(in the rows, 128 means zero)
Turns, then the turns between two rows, first turn first; the first pair answered
Q_480:
[139 140  85 141 148 104 147 118 145 102  90 120 128 128 109 107 130 133
 141 122] |-> [147 132 102 156 140 104 133 117 135 122  97 125 111 167 113 109 115 135
 141 117]
[135 155 113 117 113 104 139 135 149  98  75 143 133 165 110 134 102  95
 112 124] |-> [133 142 123 124 120 116 142 125 151  90  72 138 125 164 106 137 112  91
 102 119]
[139 153 113 118 140 101 118 148 130 140 153 139 143 113 147 114 136 123
 152 144] |-> [143 109 153 148 141 133 102 123 130 142 150 135 111 158 140 127 142 112
 126 129]
Q_367:
[128 106 127 129 127 145 134 124 123 128 104 128 126 136 130 132 132 113
 116 120] |-> [124 103 125 130 129 146 134 123 126 126 104 129 124 144 124 128 133 119
 121 121]
[102 115 127 133 130 111 118 136 165 117 132 147 106 177 106 112 122 176
 156 149] |-> [102 138  89 105 131 100 139 150 166  98 120 143 131 125 110 108 123 169
 159 149]
[130 147 123 132 121 113 110 136 132 141 123 129 124 161 117 130 132 165
 144 131] |-> [126 154 109 121 122 111 117 138 134 134 120 129 134 142 114 128 135 168
 147 133]
[110 128 126 140 133 134 102 120 146 138 187 116 128 112 136 112 138 179
 172 154] |-> [113 142 105 126 133 128 114 129 146 131 178 113 144  81 140 113 134 170
 173 153]
Q_211:
[127 128 142 118 125 136 129 111 109 128 117 105 142 112 137 127 136 127
 132 137] |-> [119 132 128 112 128 125 132 117 120 123 112 113 146 116 131 121 132 143
 143 144]
[106  88 154 128 151 156 135 101 142 115 129 130 112 143 110 120 146 154
 121 141] |-> [111  91 156 127 151 159 139 101 142 111 125 127 114 129 111 121 149 148
 117 137]
[131 148 179 139 163 121 128 110  99 183 183 136 151  86 154 142 158  91
 116 108] |-> [112 165 134 114 168 103 148 129 119 153 173 139 173  45 147 131 162 113
 134 124]
Pairs:
Each pair is two turns apart.
[137 102 137 145 143 147 129 132 131 122 109 118 103 148 105 146 124 116
 108 119] |-> [128 102 130 138 148 152 138 130 144 106 105 118 108 135  96 140 132 124
 109 124] : Q_367 then Q_211
[159 161 109 124 181 134 144 148 136 124 151 100 183  54 148 140 144 134
 140 138] |-> [160  99 168 177 162 144 108 124 153 141 151 116 117 204 127 140 119 169
 139 137] : Q_211 then Q_480
[ 93 114 143 133 140 102 120  95 178 156 144 141 130 193  94  82 157 182
 169 148] |-> [ 88 133 121 114 143  89 132 108 180 151 144 142 148 161  96  76 157 186
 178 153] : Q_480 then Q_480
[129 145  95  95 135 117 153 128 136 106 116 139 148 103 123 150 101 104
 122 147] |-> [149 122 139 131 125 128 131 113 111 139 128 138 125 155 133 166  86  87
 110 134] : Q_367 then Q_367
[136 119 123 138 125 115 121 145 138  92 142 137 131 150 123 119 122 174
 153 147] |-> [153 138  99 118 119 108 131 158 114  98 129 126 155 105 139 131 110 139
 147 134] : Q_367 then Q_367
[143 101 116 152 113  90 133 151 116 145 133 110 110 170  76 140 106 134
 151 145] |-> [148  88 140 167 117 108 128 140 111 149 138 104 101 167  79 149 116 118
 134 137] : Q_367 then Q_211
[165 152 112 124  90  99 188 142 129 168 106 142 153  84 161 142 119  95
 118 118] |-> [170 144 128 133  93 112 184 136 124 174 110 139 147  81 165 149 129  84
 105 115] : Q_367 then Q_211
[145 144  56  95 103  84 151 155 124 106  88 135 144 136 116 129  85 119
 148 129] |-> [173 112 127 143  98 120 120 129  89 150 108 131 116 180 135 150  79  80
 115 103] : Q_211 then Q_211
[121 188  88 118 143 135 135 123  99 169 170 133 156 111 170 154 150  89
 152 141] |-> [119 156 106 123 154 175 140 102 106 149 156 118 148  92 162 161 173  68
 123 128] : Q_480 then Q_211
[140  80 147 131 106 167 135 120 130 109 108 125 111 166 128 144 105  94
  79 108] |-> [141 151  84  90  97 104 150 164 115 119 117 138 156 124 146 128  75 109
 122 129] : Q_211 then Q_480
[110 149 141 121 148 120 129 135 146 129 175 153 121 117 124 107 154 181
 153 148] |-> [106 131 144 126 155 139 131 127 157 119 170 145 116 110 120 107 170 175
 142 147] : Q_480 then Q_480
[125 120 151 165 134 121 101 126 159 134 190 140 109 169 113 116 153 136
 140 154] |-> [125 127 138 147 153 148 123 121 151 111 185 123 131  82 119 125 181  99
 115 144] : Q_211 then Q_211
[120 125 117 117 123 132 135 124 125 105 108 122 131  75 115 122 131  97
 108 133] |-> [135 111 157 142 118 140 115 112 109 134 120 125 112 121 124 132 122  87
  99 123] : Q_367 then Q_367
[152 141 129 119 119 112 129 140  93 150 147 122 133 129 147 120 106 104
 119 129] |-> [148 125 147 126 128 134 128 125  96 144 152 114 128 116 146 125 126  95
 104 126] : Q_367 then Q_211
[ 89 166  91 117 145  88 152 132 172 112 143 130 147 105 101 108 144 185
 173 163] |-> [120 179  92 124 115  58 135 148 134 155 139 139 145 158 118 117  95 168
 180 148] : Q_367 then Q_211
[120 137 171 155 113 133 120 112 137 153 180 153  73 144 120 134 114 127
 143 106] |-> [116 177 136 130 111 100 135 132 136 153 185 158  99 112 128 121 102 135
 164 116] : Q_480 then Q_480
[140 148 109 137 111  84  86 173 121 151 147  89 129 127 125 152  94 129
 153 102] |-> [145 134 137 152 119 111  78 157 111 160 156  81 118 122 130 160 106 108
 131  90] : Q_367 then Q_211
[124 120 146 134 137 136 123 119 141 118 140 129 127 126 113 124 151 136
 129 140] |-> [132 134 128 120 134 133 132 127 131 115 131 123 143  95 120 126 147 118
 123 134] : Q_367 then Q_367
[125 149  97 109 133 114 142 131 147 112 133 122 139  95 136 115 138 143
 132 137] |-> [122 107 135 142 131 138 126 109 157 111 131 125 104 156 124 121 137 151
 120 132] : Q_211 then Q_480
[ 97 122 115 149 146 121 154 119 167 116 138 134 136 102 124 113 173 153
 148 150] |-> [134 135 135 170 112  95 132 129 119 171 146 144 127 170 149 127 117 133
 157 133] : Q_367 then Q_480
[131 118  91 106 126 111 146 156 153 136 122 129 147 106 113 122 124 147
 146 128] |-> [159 116 118 122 115 121 133 149 115 171 129 124 141 123 133 138 101 107
 130 106] : Q_367 then Q_367
[104 171 123 113 140 108 112 140 103 138 134 130 175  94 146 139 135 113
 183 159] |-> [102  93 186 161 144 164  95 100 118 130 123 123 125 161 124 149 154 108
 146 146] : Q_211 then Q_480
[ 99 181 135 129 169 102 130 126 128 164 186 139 166  44 154 110 180 128
 162 145] |-> [128 169 175 155 157 111 113 119  93 199 198 140 150  83 173 128 162  98
 145 128] : Q_367 then Q_367
[118 149 149 130 151 134 133 129 124 136 170 122 148  55 138 128 165 107
 137 131] |-> [111 162 126 117 147 110 138 144 133 130 162 129 156  60 137 121 155 126
 152 137] : Q_367 then Q_211
[150 153 147 141 122 142 117 128 117 169 135 138 129 130 146 142 127 104
 125 105] |-> [121 146 132 126 144 157 134 121 152 130 132 133 137  87 126 126 165 127
 125 119] : Q_367 then Q_480
[109 155  66  82 134  94 151 154 148 118 136 131 151  73 126 104 135 171
 166 145] |-> [148 105 174 159 119 124  97 120 102 192 172 136  94 196 145 132 107 137
 140 117] : Q_211 then Q_211
[139 110 130 135 129 146 128 131 128 122 110 124 119 125 126 132 122 114
 112 120] |-> [135 136 107 117 127 122 135 143 128 118 118 132 136 109 125 122 119 128
 130 131] : Q_367 then Q_480
[124 128 133 133 122 125 134 126 145 133 121 131 121 149 131 119 126 150
 139 140] |-> [123 127 119 120 125 134 147 128 146 119 112 120 131 111 127 121 137 136
 131 138] : Q_480 then Q_367
[126 120 137 152  95  96 120 140 115 128  80 125 115 165 131 133  83 148
 124 152] |-> [113 126 115 140 100  90 129 147 130 110  77 126 122 144 124 125  94 165
 131 162] : Q_367 then Q_367
[144 123 203 156 142 150 140  79 120 191 166 132 124 139 133 155  89  71
  86  89] |-> [150 180 149 122 125  92 150 120 103 206 170 147 163 114 152 148  59  83
 124 102] : Q_211 then Q_480
[117 111  86  87 118 151 148 132 147  91  91 118 155  99 104 118 144 114
 124 114] |-> [115 101 102 108 102 132 124 131 157 106  95 135 127 192  96 110 116 149
 147 123] : Q_211 then Q_480
[114 112 127 114 136 138 140 105 116 114 127 130 154  43 164 123 127  84
 113 121] |-> [124 117 161 149 112  99 100 112 105 161 158 159 127 159 170 119  84 120
 149 131] : Q_480 then Q_367
[136 115 116 120 110 123 125 128 113 126  96 117 134 126 129 133 131 103
 113 128] |-> [134 115 115 121 104 114 121 129 113 130  97 121 129 147 125 133 122 112
 120 133] : Q_211 then Q_480
[148 107 117 128 113 145 128 121 122 106 110 132 131 138 127 145 114 112
 113 116] |-> [137 123  96 113 119 129 136 131 130  96 110 133 146 111 131 138 118 125
 128 128] : Q_367 then Q_480
[146 148 122 123 111  99 108 143 106 139 139 126 137 174 152 133 103  94
 139 127] |-> [118 117 105 109 137 143 135 126 145  77 111 107 139 114 124 126 153  96
 111 128] : Q_480 then Q_211
[147 111 152 137 131 166 140 110 106 137 113 146 127 138 129 120 125 102
  85 122] |-> [145 117 136 128 132 163 152 116 106 128 108 144 137 115 135 119 128  97
  82 121] : Q_211 then Q_367
[107 160 125 130 119 120 141 127 139 143 156 152 127 119 125 123 175 130
 141 135] |-> [114 153 144 143 118 122 130 119 132 155 160 154 119 139 129 131 170 126
 137 128] : Q_211 then Q_211
[119 125 127 132 115 104 139 152 108 146 144 135 110 170 123 107 116 155
 136 132] |-> [130 122 140 130 131 145 149 139  88 146 145 113 123 100 137 123 142 104
  99 112] : Q_211 then Q_211
[136  50 149 127 110 165 103 112  80 108  98 126 104 163 156 134  73  70
  76 101] |-> [144 108 116 109  94 101 101 147  58 138 116 144 128 172 175 121  33  91
 118 116] : Q_480 then Q_480
[ 97  91 146 128 154 156 145 137 181  86 131 122 113  94  96 142 167 117
  92 136] |-> [ 88  92 145 134 138 124 128 146 193  96 134 141  99 163  87 128 141 161
 125 151] : Q_211 then Q_211
[116 154 116 148  97 132 136 134 119 141 101  93 133  72 122 118 142 110
 103 107] |-> [120 152 145 173  84 109 110 130 114 175 121 112 110 150 125 116 116 136
 123 116] : Q_480 then Q_367
[113 143 150 126 141 127 109 128 132 122 179 150 133  91 144 119 159 137
 149 151] |-> [121 134 168 138 137 138 103 122 121 136 181 146 124 102 153 126 158 120
 138 143] : Q_480 then Q_211
[114  61 126 141 111 155 139 112 158  95  81 129  97 173 105 128 134 126
  95 115] |-> [114  84  83 106 111 144 158 127 156  79  64 121 124 114 107 124 138 115
  99 117] : Q_367 then Q_367
[119 139 114 112 127 131 110 118 148 109 126 139 116 160 121 111 114 134
 140 108] |-> [128 138 123 117 123 132 108 117 140 119 129 141 114 167 129 114 110 126
 136 102] : Q_367 then Q_211
[141  90 179 167 107 121 126  95 127 150  99 129 123 199 115 140 115 108
 111 111] |-> [143 162 111 107 116  85 156 131 106 142 103 127 188  71 138 135 119  90
 130 121] : Q_211 then Q_480
[111 147 126 133 133 119 113 145 146 117 126 130 130 141 123 103 135 134
 157 134] |-> [125 135 155 148 136 143 105 133 125 134 133 117 124 134 133 116 143 104
 133 117] : Q_211 then Q_211
[135 108 101  57 116 136 160 132 113 119  75 117 144 116 145 139 105  91
 116 100] |-> [134  78 159 100 113 151 130 109 113 140  94 127 107 191 141 143 103 102
 111  99] : Q_367 then Q_367
[142 159 156 119 148 127 131 117 109 156 171 120 137  74 173 119 134  91
 118 131] |-> [137 166 135 106 148 123 138 125 112 143 167 120 145  60 168 116 136  96
 121 136] : Q_480 then Q_211
[160 131  89  90 105  75 142 135  97 135  84 111 152 140 177 120 114 107
 124 153] |-> [148 111  92  86 121 108 156 124 113 105  68  96 153 101 165 120 149  97
 103 149] : Q_480 then Q_480
[113 102 115 127 126 137 133 123 152 104 106 133 130 142 101 122 132 145
 125 140] |-> [134 124  99 115 119 133 145 130 122 115  96 125 149 108 116 133 120 111
 113 123] : Q_367 then Q_367
[ 96 139  84 130 130 165 154  72 149  63 121  94 125  55 114  85 175 149
 152 110] |-> [125 186  85 139  84  79 121 105 107 134 152 131 126 161 141  82  91 177
 212 123] : Q_480 then Q_367
[ 94  95 164 140 163 153 135 101 148 112 155 129 127  96 110 124 189 146
 114 140] |-> [112  98 188 164 138 136 109 103 127 150 167 143 108 171 119 131 152 154
 126 140] : Q_480 then Q_480
[ 92 114 105 135 152 144 167 123 156  67 134 110 119 132 110 117 109 123
 128 143] |-> [107 102 140 160 144 151 149 112 142  93 143 112 102 175 115 123  98 117
 124 136] : Q_211 then Q_211
[137 112 119 114 139 130  92  98 152  96 111 135 125 165 113 141 145 163
 136 116] |-> [140 127 111 111 132 114  86 104 145 107 117 140 130 174 120 141 134 169
 151 120] : Q_480 then Q_480
[152 152 126 115 128  88  92 145 129 165 139 148 120 163 133 118  56 152
 149 151] |-> [164 133 171 142 134 124  78 125 113 180 149 137 107 165 143 132  67 118
 122 131] : Q_367 then Q_211
[151 137  91 102 119 127 128 139 108 142 113 131 155 119 130 176  87  78
 118  98] |-> [131 100 143 142 124 139 102 115 137 147 134 144 112 202 110 168  98 121
 128 113] : Q_367 then Q_367
[133 113 121 134 137 138 154 123 145 145 145 135 128 153 118  95 114 154
 121 130] |-> [134 123 102 120 140 141 165 127 143 137 136 127 140 112 121  98 117 139
 112 128] : Q_480 then Q_367
[107 148 133 115 132 120 124 137 117 126 142 127 135 108 143 131 128 148
 147 139] |-> [115 123 157 129 134 150 120 119 111 127 142 118 121 112 145 143 137 125
 120 126] : Q_480 then Q_211
[163 149 122 117 128 103 102  78 161 129 166 117 148  84 144 145 145  90
 124  91] |-> [158 137 148 141 120  95  82  74 163 144 180 130 127 146 140 141 133 113
 138  98] : Q_480 then Q_367
[137 111 123 168  80 126 135 118 117 165  71 122 133 202 145 165  91 110
 108 119] |-> [127  87 152 180  95 161 134  97 129 156  79 113 122 188 138 166 123 104
  91 116] : Q_211 then Q_367
[139 121 179 155 154 170 130 121 136 139 124 111  72 160 117 138 114 119
 127 141] |-> [118 144 121 112 168 161 159 141 155  97 104 103 107  77 112 124 137 121
 132 150] : Q_211 then Q_211
[166 123  92 138 109 130 123 139 113 156 112 123 165  75 140 168 103 116
 135 124] |-> [156  89 146 173 113 144  93 119 130 168 133 135 127 154 126 165 107 141
 140 130] : Q_367 then Q_367
[121 106 115 111 120 153 145 111 139  90  88 113 134 131 109 118 141 138
 109 128] |-> [142 132 126 125  98 115 120 124 107 142 108 132 129 186 130 120  97 141
 133 128] : Q_480 then Q_211
[102 137 142 127 135 121 131 125 157  98 146 142  99 165 128 108 136 180
 167 147] |-> [109 113 170 147 139 149 124 110 152 103 149 131  86 169 131 116 147 159
 146 134] : Q_480 then Q_211
[161 109 119 117 115 144 161 130 117 117 115 106 134 130 131 156 128  74
  89 123] |-> [158 144  92 101 105 101 162 154 114 124 121 121 150 140 134 143 106 100
 126 138] : Q_480 then Q_211
[151  99 195 167 106 150  84  96 109 157 151 118  83 201 127 137 125 135
 127 128] |-> [159 189 112  97 118 109 125 136  81 150 158 108 162  40 156 134 134 103
 145 132] : Q_211 then Q_480
